Some points:
[ -13   29  -10   30  -20  -19  -36   -1  -18   38   38  -37  -38   21
    6    6  -17  -26   -8   45   44 -100   39   41   23  -15  -15   17
  -34  -35   -6  -24    3    9   -7  -13  -13    4   13   13    1   38
    6   26  -17]
[-16  10  41 -53   5   5 -14 -25 -21  -3  -2  38  39  14 -28 -27  37  -4
  -6 -34 -36   6  -1  -3 -28  12  10  14 -42 -39  -1  17  29 -34  30  24
  21   0  37  37  -1 -35  24   2  20]
[-16   9  -8  14   0   1 -21   7 -16  29  29  20  19  33  26  28  -9 -20
  16  24  26 -28  18  16  20 -18 -18  16  24  25 -11 -37  -6 -22  -2 -21
 -22  -2  33  32 -11  35   1  21  -3]
[ 25  -7 -28 -20 -20 -21  27 -38  -6  23  23  -9  -9 -29  17  20  28  18
   9  27  27  -4  41  42 -19  22  24 -32 -22 -23  20  18  30  61   9 -29
 -30 -16  15  13 -15 -16 -14   2  15]
[-20  29  13   3  -8  -9  24 -17 -13 -32 -32   3   1 -25  38  39  29  33
   3  -1   0   8  -4  -4 -11   8   6 -18 -16 -16  19 -34 -31  28  -6 -10
  -9  17 -44 -43   2  25 -32  -5 -24]
[  8  -9 -18  10  13  13 -17  28 -12   8   9 -19 -20 -36 -16 -15  24  32
 -50   9  10  29  -4  -4  15 -10 -11   0  18  18   9 -21  14   5 -37  22
  23  -5  13  13 -15  -5 -41 -25 -21]
[ -17    9    1   -4 -116 -116   10   25   14   16   16  -18  -17    3
  -72  -71  -26    1   25   23   21   -7  -20  -19  -32  -12  -12   12
   21   22   19   15    9   -1  -17    1    2    9  -18  -18   -8  -24
  -19   25   26]
[ 44   3  46  11  42  43   7 -30 -10  39  39  12  14  12  12   9 -10  13
  -5  26  26 -34 -17 -15  -3 -20 -21 -25  16  16  -4  15 -37  17 -20  25
  25 -32   4   6  16   3 -40 -30   4]
[  6  27  -8  15  -5  -4 -42   0 -37 -51 -49 -19 -18  -1   8   7 -23  31
  -1  17  15  30 -22 -22  34 -21 -22  22  28  28  -9 -28   9  -5 -16 -33
 -32   3   5   7  -8  22  31 -23 -16]
[ 54  24  15  24  -5  -4  33  17  19 -24 -24   5   5 -21  36  34  26  -6
 -31 -11 -13  15  -7  -7  16   1   0 -16   4   3  14  22  16  -4  18  13
  15 -21 -27 -26  64   6  13 -21 -25]
[-34 -71   3  35   1   0  12  22  12 -34 -36 -14 -13  17  35  35  -3  -1
  -9 -23 -25  -5  -4  -2 -15   1   1 -25   7   9   9  21   3 -12  43  24
  24  -9 -30 -29 -36  32  11  27 -20]
[-24   7  38 -42  15  16 -14 -33 -20 -14 -13  36  37   5 -30 -29  15 -13
   7 -33 -35  -1   6   7 -29  27  28  23  34  32 -13  20  35 -19  30  23
  24  -5  25  26 -10 -28  32   1  24]
[-20   8 -19  -1 -21 -20  36  21  21   8   7 -15 -14   9   9   8 -19  -8
  22  24  24  -8 -16 -15 -39 -21 -21  30  14  13  19  11   7  -2  -1  -1
  -2  12 -15 -17  -2 -37  -9  32  34]
[  3   9 -16  -6   4   4 -26   7 -37  13  13 -30 -31  -2  21  21 -33  31
  19   9  11  25  -7  -9  23  -5  -3  11  17  18   6  28  19 -13  -9  22
  22  18  30  28 -27   9  30 -25  -7]
[ -6  16  -6  -6 -21 -22  26 -35  13  -3  -3 -20 -19  22 -11 -10 -25  -8
   5  31  30   2 -15 -15 -30 -17 -16 -32  15  14  -6  13  -2   6 -22   8
   8  22 -13 -14  -2 -37 -29  73  23]
[ 34  -6  -8 -13   3   2 -27  26 -35  23  23 -21 -22 -12 -18 -17  30  32
  30   3   3  20  -8  -7  34 -24 -25   3  27  27  11 -23  20  -8 -28  18
  20   1   9   7 -22  -8  21 -21 -25]
[-22 -18  14   0   8   9  -4  24  27 -24 -24  10  11 -40  26  25 -24  -3
 -17   5   3  38 -20 -19  34   8  10 -10 -20 -21 -21  27 -25  -8  34  22
  22  14 -21 -22 -10  -7 -50 -10 -34]
[ 34 -18 -28   6 -24 -23  15 -30 -18 -33 -32  24  23  32   7   8  -4  24
  21  27  25 -12 -19 -20  17  -4  -6 -18  17  17  -4  23  23   3 -32  14
  13 -31   2   4   8 -13  17  29   7]
[-17  26  18 -25  15  13   2 -22 -33 -11  -8  13  12 -12 -33 -33  18 -20
 -17 -13 -12  -2  -7  -9 -14  21  21 -39 -32 -29 -33  22 -33  15  -4 -19
 -20   4  39  41  -7  24 -31   4  39]
[ -9 -27  50  -6  29  31  -6 -35  42 -18 -19  31  29 -29   4   4 -30  16
  17   0   1 -25 -13 -12  29  11  11   0   0  -1 -21 -32  27   4 -38   8
  10  16 -26 -24  27 -12 -12   2 -32]
[ 43 -59   1  -2   4   2  29 -11 -21  37  38  -8  -9 -22 -39 -41  33  23
  -1  13  14  12  -3  -1 -24  20  21  -9 -28 -27   8 -41 -27  43 -19  -7
 -10  21 -16 -16  -1 -37 -18 -10  -5]
[ -7   7  12  11  -1   1 -26   7   8  28  30  36  34  66  19  18 -32 -23
  10 -13 -14 -29 -22 -22 -17 -24 -25  -6  11  13   1  24 -23 -29  -6  25
  24  -6   5   3 -18  20   7 -28 -15]
[-21   3 -20   1  30  30   7 -29  19 -18 -18  17  16 -10 -41 -42 -19 -10
 -39  21  22  11  19  17  33  -5  -5  35 -38 -38  23 -33  20 -17  14 -98
 -97  27  14  15  51  29  10  32 -27]
[-22  11 -16 -26 -12 -11 -24 -33  14  -5  -6  31  32  -6 -35 -36  20 -27
 -36 -18 -18   3  41  39   8 -27 -24  24 -41 -42  31  26 -17  28  18   8
   8  36   9   9  28 -33  18  32  38]
[ -3  -3 -48  28 -23 -24  18 -22   2  18  19  37  36  16  10   8 -35  -1
  -4  15  15 -13 -17 -13   1 107 106  -3 -33 -34 -17  27  20 -14 -16  14
  15  -8  -2   0  32   6 -20  28 -19]
[  9   9  14   0   0   1  44   5   1  13  11 -36 -36  35   9  10  32 -23
  33 -26 -26 -42  -9  -9  -5 -36 -34 -18  14  14   4 -22 -35 -33 -11   3
   4  -4  -5  -5 -36  -3   3 -30 -31]
[ 16  48 -15  16  12  12 -34  12  21  17  16 -27 -27  26  12  13  25 -37
 -44 -20 -19  21  15  13  17 -17 -18  81   1   1  -8 -32 -12 -17 -10 -10
 -11  24  -5  -5 -40  21  17 -25 -21]
[ 37 -11  -4  -3  22  22 -12  19 -52   9  11 -24 -22   7   1   0  32  16
  29  -8 -10  18 -23 -25  16  12  13   6  19  20  10 -33  10 -10 -17   2
   2 -13  39  39  -1   0 -23 -26  37]
[-26 -39  -4  27  -9  -9  38 -17   9 -23 -23   5   5 -37  32  32  23  24
   5  22  23   9  -7  -8 -39   8   8  -1  -1  -2  -7  14 -25  47  -5   1
   2  33 -41 -41  13 -38 -14  -7 -12]
[ -8 -14  18 -59  10   9  -3  21  20 -34 -35 -38 -39  15  -7  -7 -18 -12
 -11 -29 -28  15   7   7  29 -29 -30  29 -42 -42   0  14 -45  51  13  20
  20   5 -32 -32  16  25  35  13   0]
[  4  38  -4  32   6   6 -18  27  38   3   3 -35 -37  32   3   4  36 -86
 -27   2   4 -22  10   9  24  -9  -9 -11   9   8  -8 -33  -8   1 -28  16
  16  27  -4  -4 -28  21   2 -30 -18]
[-17 -32 -47  29  24  25 -20  14   6 -31 -30 -32 -31  15  -4  -7 -35 -12
 -11 -41 -39  31  -6  -5  19  34  35  28 -26 -28   7   6  12 -36 -58  12
  12  -1 -46 -47  20  29  22   9 -10]
[-16  22  28 -26  19  18 -23 -35 -37 -21 -21  19  19   8  -1   0   7 -10
  -6 -41 -41   2 -22 -22  34   5   6  17 -38 -39 -19   7  37 -15  33 -34
 -35   3  38  37   5 -26 -36  -2  38]
[-13  -9 -11  26  20  17  22 -22  42 -11 -13  27  26 -17   8   8 -10 -11
  46  11  10  19   9   7 -15 -21 -20 -32 -27 -26  21 -22  27 -12  18 -34
 -34  21  -6  -8 -32  23  -2 -31  43]
[ -9  10  10  30   0  -1 -10  16  16  10   9  27  28 -43  11   9 -29 -24
  24  39  41 -12  31  32  14  -7  -9   1  24  25  -9 -30 -21 -13  14 -31
 -30  16  24  26 -10  34   2 -30  -7]
[-16   3  27 -57  20  19   1 -42  -7  -7  -8  33  32  22 -20 -18 -24 -11
 -14 -34 -36  -3  -5  -6 -12  13  13  24  23  24  -7   8 -42  48  34  13
  12  -8 -25 -26 -23 -32  27  -3  27]
[  54   -1   -5    2   19   19  -29   15   55   26   27  -11  -10    1
  -16  -17   17   12   30  -19  -20   13  -28  -30    7  -11  -10   13
   26   25 -122  -24   19   -1    1    6    7  -19   17   18   10  -18
  -18  -23   28]
[ -9  11  -7   5 -13 -11  22  24   7   1   0 -10  -7  -4 -28 -27 -22 -20
   2  22  21  11 102 102 -15  27  26 -14  37  37 -12  19 -14  24 -30   4
   4  22 -33 -33  17  23 -42  29  19]
[-21  -4  15  17   6   6 -39  27  30 -28 -30  13  13 -40  31  31 -27   1
 -19  -6  -6  25 -12 -11  26   2   3  -2   0   0  24  30  16  -3  26  18
  18 -43 -24 -23 -19  -5  23  -7 -25]
[-22 -52 -27  19   7   7  -1   9  -3 -19 -18 -10  -9   0 -25 -27 -14  -6
 -43 -39 -38 -25 -20 -20 -43  16  17 -37  -3  -3   7  20  29 -27  32 -45
 -47 -17  38  37  69  30  18  15 -28]
[ 28  -4  58 -24 -22 -21  17  29 -19  39  39  -1   1 -32  24  22   7  21
  30  20  21  -5   4   4 -35   3   4 -24  -1  -2   5  20 -47  -6  26  10
  10 -22   2   2   5 -17  22  11   6]
[  19    6  -28  -34   -9   -8   16   28   -8   41   40    1    0   -8
   16   17    9   25   15   20   19   -8   14   15  -30   10    9  -41
   -8   -9   15   22   17  -33   17   -6   -4 -100   -5   -6    1   -2
   -6   13    1]
[-23  19 -10  10 -22 -24  48  34   7  -9 -10  29  30  13  -2  -2   9  34
 -34 -42 -42   4  29  28 -20 -32 -33   0  34  34  42  11 -16  20  38   9
   9  31   0   1  12 -29  22  14  36]
[ 30  -9 -24   6  17  17 -10  16 -18  17  16 -32 -32   4   6   9  30  34
  38   0   1  18 -26 -27   1  17  16   6  12  10  13 -28  18 -17  -6   5
   4 -19  26  27 -12   6  39 -28 -22]
There is one direction along which these points spread out most. Take the direction at right angles to it along which they spread out most. Go by this last direction. Where along it does each point below lie, from 0 to 99? 50 is the average, and the first point above lies past it. One standard deviation of the points above along it is 16.
[ 34 -18 -28   6 -24 -23  15 -30 -18 -33 -32  24  23  32   7   8  -4  24
  21  27  25 -12 -19 -20  17  -4  -6 -18  17  17  -4  23  23   3 -32  14
  13 -31   2   4   8 -13  17  29   7] ~ 59
[-13  -9 -11  26  20  17  22 -22  42 -11 -13  27  26 -17   8   8 -10 -11
  46  11  10  19   9   7 -15 -21 -20 -32 -27 -26  21 -22  27 -12  18 -34
 -34  21  -6  -8 -32  23  -2 -31  43] ~ 50
[ -7   7  12  11  -1   1 -26   7   8  28  30  36  34  66  19  18 -32 -23
  10 -13 -14 -29 -22 -22 -17 -24 -25  -6  11  13   1  24 -23 -29  -6  25
  24  -6   5   3 -18  20   7 -28 -15] ~ 43
[-22 -18  14   0   8   9  -4  24  27 -24 -24  10  11 -40  26  25 -24  -3
 -17   5   3  38 -20 -19  34   8  10 -10 -20 -21 -21  27 -25  -8  34  22
  22  14 -21 -22 -10  -7 -50 -10 -34] ~ 44
[ -17    9    1   -4 -116 -116   10   25   14   16   16  -18  -17    3
  -72  -71  -26    1   25   23   21   -7  -20  -19  -32  -12  -12   12
   21   22   19   15    9   -1  -17    1    2    9  -18  -18   -8  -24
  -19   25   26] ~ 92
[-23  19 -10  10 -22 -24  48  34   7  -9 -10  29  30  13  -2  -2   9  34
 -34 -42 -42   4  29  28 -20 -32 -33   0  34  34  42  11 -16  20  38   9
   9  31   0   1  12 -29  22  14  36] ~ 61
[-16   3  27 -57  20  19   1 -42  -7  -7  -8  33  32  22 -20 -18 -24 -11
 -14 -34 -36  -3  -5  -6 -12  13  13  24  23  24  -7   8 -42  48  34  13
  12  -8 -25 -26 -23 -32  27  -3  27] ~ 44
[  6  27  -8  15  -5  -4 -42   0 -37 -51 -49 -19 -18  -1   8   7 -23  31
  -1  17  15  30 -22 -22  34 -21 -22  22  28  28  -9 -28   9  -5 -16 -33
 -32   3   5   7  -8  22  31 -23 -16] ~ 32
[ 34  -6  -8 -13   3   2 -27  26 -35  23  23 -21 -22 -12 -18 -17  30  32
  30   3   3  20  -8  -7  34 -24 -25   3  27  27  11 -23  20  -8 -28  18
  20   1   9   7 -22  -8  21 -21 -25] ~ 42
[ 54  24  15  24  -5  -4  33  17  19 -24 -24   5   5 -21  36  34  26  -6
 -31 -11 -13  15  -7  -7  16   1   0 -16   4   3  14  22  16  -4  18  13
  15 -21 -27 -26  64   6  13 -21 -25] ~ 46
[ -6  16  -6  -6 -21 -22  26 -35  13  -3  -3 -20 -19  22 -11 -10 -25  -8
   5  31  30   2 -15 -15 -30 -17 -16 -32  15  14  -6  13  -2   6 -22   8
   8  22 -13 -14  -2 -37 -29  73  23] ~ 77
[ 16  48 -15  16  12  12 -34  12  21  17  16 -27 -27  26  12  13  25 -37
 -44 -20 -19  21  15  13  17 -17 -18  81   1   1  -8 -32 -12 -17 -10 -10
 -11  24  -5  -5 -40  21  17 -25 -21] ~ 29
[-21  -4  15  17   6   6 -39  27  30 -28 -30  13  13 -40  31  31 -27   1
 -19  -6  -6  25 -12 -11  26   2   3  -2   0   0  24  30  16  -3  26  18
  18 -43 -24 -23 -19  -5  23  -7 -25] ~ 39
[ 43 -59   1  -2   4   2  29 -11 -21  37  38  -8  -9 -22 -39 -41  33  23
  -1  13  14  12  -3  -1 -24  20  21  -9 -28 -27   8 -41 -27  43 -19  -7
 -10  21 -16 -16  -1 -37 -18 -10  -5] ~ 66
